128 stands for zero in the data rows.
Here are some numbered points:
{75, 113, 119, 129, 142, 147, 120, 130, 126, 138, 84, 106, 88, 118, 129, 140, 155} 0
{86, 125, 109, 96, 150, 119, 144, 118, 131, 136, 122, 127, 84, 112, 158, 119, 159} 1
{126, 211, 139, 149, 132, 94, 162, 128, 80, 26, 183, 125, 131, 163, 92, 0, 135} 2
{211, 120, 132, 130, 69, 123, 98, 105, 184, 78, 121, 153, 139, 121, 111, 49, 130} 3
{164, 216, 114, 140, 107, 137, 134, 134, 77, 147, 205, 121, 146, 179, 131, 151, 132} 4
{10, 31, 173, 162, 190, 165, 127, 94, 196, 93, 186, 126, 223, 153, 101, 100, 87} 5
{191, 56, 156, 108, 97, 136, 120, 99, 182, 66, 123, 119, 171, 131, 139, 59, 102} 6
{191, 212, 140, 107, 100, 127, 151, 126, 164, 162, 144, 122, 113, 137, 178, 168, 152} 7
{127, 145, 105, 131, 143, 167, 133, 89, 134, 186, 67, 128, 77, 76, 121, 212, 136} 8
{177, 196, 141, 193, 102, 91, 91, 185, 116, 157, 163, 158, 189, 160, 67, 133, 173} 9
{95, 120, 118, 133, 141, 133, 160, 140, 118, 117, 110, 123, 108, 101, 142, 132, 117} 10
{176, 99, 160, 58, 111, 147, 63, 82, 178, 146, 132, 144, 184, 135, 197, 117, 125} 11
{108, 127, 111, 151, 151, 123, 121, 136, 132, 121, 109, 129, 102, 103, 96, 135, 125} 12
{157, 183, 131, 62, 110, 128, 144, 144, 124, 134, 164, 118, 122, 158, 178, 137, 175} 13
{122, 107, 131, 109, 135, 139, 160, 142, 97, 128, 99, 131, 115, 91, 146, 119, 115} 14
{102, 116, 129, 156, 133, 126, 109, 127, 118, 149, 125, 131, 121, 122, 105, 163, 142} 15
{181, 45, 176, 76, 106, 142, 94, 98, 245, 103, 164, 142, 220, 165, 156, 95, 94} 16
{170, 213, 137, 201, 106, 88, 90, 189, 96, 165, 174, 163, 180, 167, 58, 146, 179} 17
{104, 121, 140, 117, 151, 108, 134, 143, 153, 128, 71, 138, 106, 101, 105, 136, 105} 18
New points follow, each followed by the number of its nearest point above.
{101, 94, 105, 105, 133, 155, 118, 97, 157, 191, 33, 142, 123, 61, 153, 220, 97} : 8
{88, 121, 113, 102, 149, 120, 143, 119, 132, 133, 113, 128, 90, 110, 154, 119, 153} : 1
{127, 147, 108, 135, 145, 176, 126, 85, 132, 191, 63, 131, 76, 72, 113, 223, 135} : 8
{148, 89, 143, 100, 119, 127, 198, 125, 91, 141, 99, 90, 173, 121, 158, 139, 106} : 14
{156, 99, 146, 143, 114, 128, 66, 110, 112, 135, 169, 162, 169, 145, 109, 142, 131} : 15
{146, 52, 139, 96, 105, 132, 45, 126, 152, 116, 166, 167, 183, 135, 175, 113, 97} : 11
{151, 106, 128, 102, 87, 124, 170, 139, 92, 142, 86, 93, 137, 115, 137, 153, 121} : 14
{172, 87, 137, 125, 111, 129, 137, 127, 102, 120, 84, 136, 133, 87, 135, 134, 126} : 14
{163, 155, 133, 137, 93, 136, 104, 133, 144, 109, 171, 155, 102, 167, 103, 96, 137} : 3
{210, 159, 119, 110, 59, 155, 87, 92, 150, 101, 168, 161, 121, 154, 139, 80, 124} : 3
{151, 176, 125, 146, 130, 116, 96, 142, 44, 103, 225, 181, 154, 175, 118, 131, 156} : 4
{151, 85, 146, 97, 114, 129, 199, 126, 89, 141, 96, 89, 184, 123, 159, 138, 101} : 14
{101, 84, 103, 97, 135, 154, 109, 98, 156, 188, 19, 148, 126, 52, 159, 220, 93} : 8
{112, 161, 109, 88, 151, 142, 142, 93, 96, 131, 130, 139, 38, 144, 173, 149, 123} : 1
{118, 144, 107, 152, 160, 145, 98, 123, 168, 118, 121, 134, 83, 115, 120, 116, 135} : 12
{87, 151, 129, 100, 162, 122, 158, 109, 129, 139, 113, 128, 100, 145, 147, 146, 152} : 1
{205, 97, 119, 114, 77, 123, 165, 124, 153, 179, 63, 128, 83, 91, 142, 201, 122} : 8
{255, 29, 151, 89, 82, 91, 178, 156, 118, 191, 112, 87, 158, 119, 169, 193, 88} : 14
{120, 142, 166, 191, 161, 62, 165, 195, 106, 39, 191, 73, 208, 176, 70, 31, 143} : 2
{0, 14, 179, 168, 204, 172, 135, 91, 209, 85, 191, 119, 238, 153, 99, 94, 82} : 5
{176, 80, 141, 112, 112, 131, 132, 120, 109, 126, 78, 134, 146, 82, 151, 138, 124} : 14
{190, 130, 158, 44, 96, 191, 67, 55, 198, 152, 129, 163, 208, 144, 211, 129, 145} : 11
{126, 106, 133, 103, 131, 140, 162, 144, 92, 130, 100, 130, 117, 86, 147, 117, 113} : 14
{190, 93, 127, 96, 101, 139, 156, 112, 164, 189, 45, 93, 115, 85, 127, 219, 96} : 8
{135, 147, 127, 180, 124, 137, 73, 131, 73, 184, 116, 156, 138, 124, 77, 209, 127} : 15
{152, 65, 167, 111, 94, 138, 200, 115, 92, 103, 76, 102, 212, 110, 160, 130, 87} : 14
{220, 157, 114, 100, 50, 160, 90, 88, 158, 95, 168, 159, 112, 153, 146, 63, 125} : 3
{159, 133, 141, 131, 104, 123, 85, 122, 119, 143, 155, 167, 131, 142, 119, 133, 115} : 15
{134, 140, 110, 133, 139, 168, 128, 94, 132, 189, 62, 128, 79, 72, 115, 216, 130} : 8
{155, 198, 126, 54, 114, 146, 201, 99, 93, 128, 129, 106, 111, 144, 204, 123, 147} : 13
{120, 198, 134, 141, 131, 99, 162, 128, 88, 38, 170, 124, 124, 156, 97, 0, 132} : 2
{162, 191, 130, 62, 111, 144, 197, 98, 92, 128, 124, 112, 116, 139, 201, 124, 146} : 13
{95, 121, 116, 139, 144, 137, 160, 145, 117, 119, 111, 125, 111, 97, 143, 134, 118} : 10
{141, 123, 129, 133, 96, 137, 84, 151, 95, 140, 146, 145, 136, 123, 115, 122, 120} : 15
{230, 113, 137, 129, 58, 124, 96, 101, 199, 69, 114, 154, 148, 114, 112, 37, 129} : 3
{203, 112, 123, 121, 77, 126, 158, 124, 135, 173, 81, 125, 89, 103, 135, 193, 126} : 8
{200, 61, 133, 72, 90, 103, 164, 162, 101, 162, 72, 112, 154, 94, 156, 138, 130} : 14
{62, 87, 196, 168, 169, 234, 76, 7, 161, 132, 255, 129, 255, 255, 97, 114, 91} : 5
{217, 114, 139, 123, 68, 125, 110, 105, 181, 78, 112, 146, 142, 112, 118, 51, 127} : 3
{190, 100, 153, 112, 131, 133, 63, 123, 95, 113, 165, 194, 180, 165, 152, 140, 140} : 11
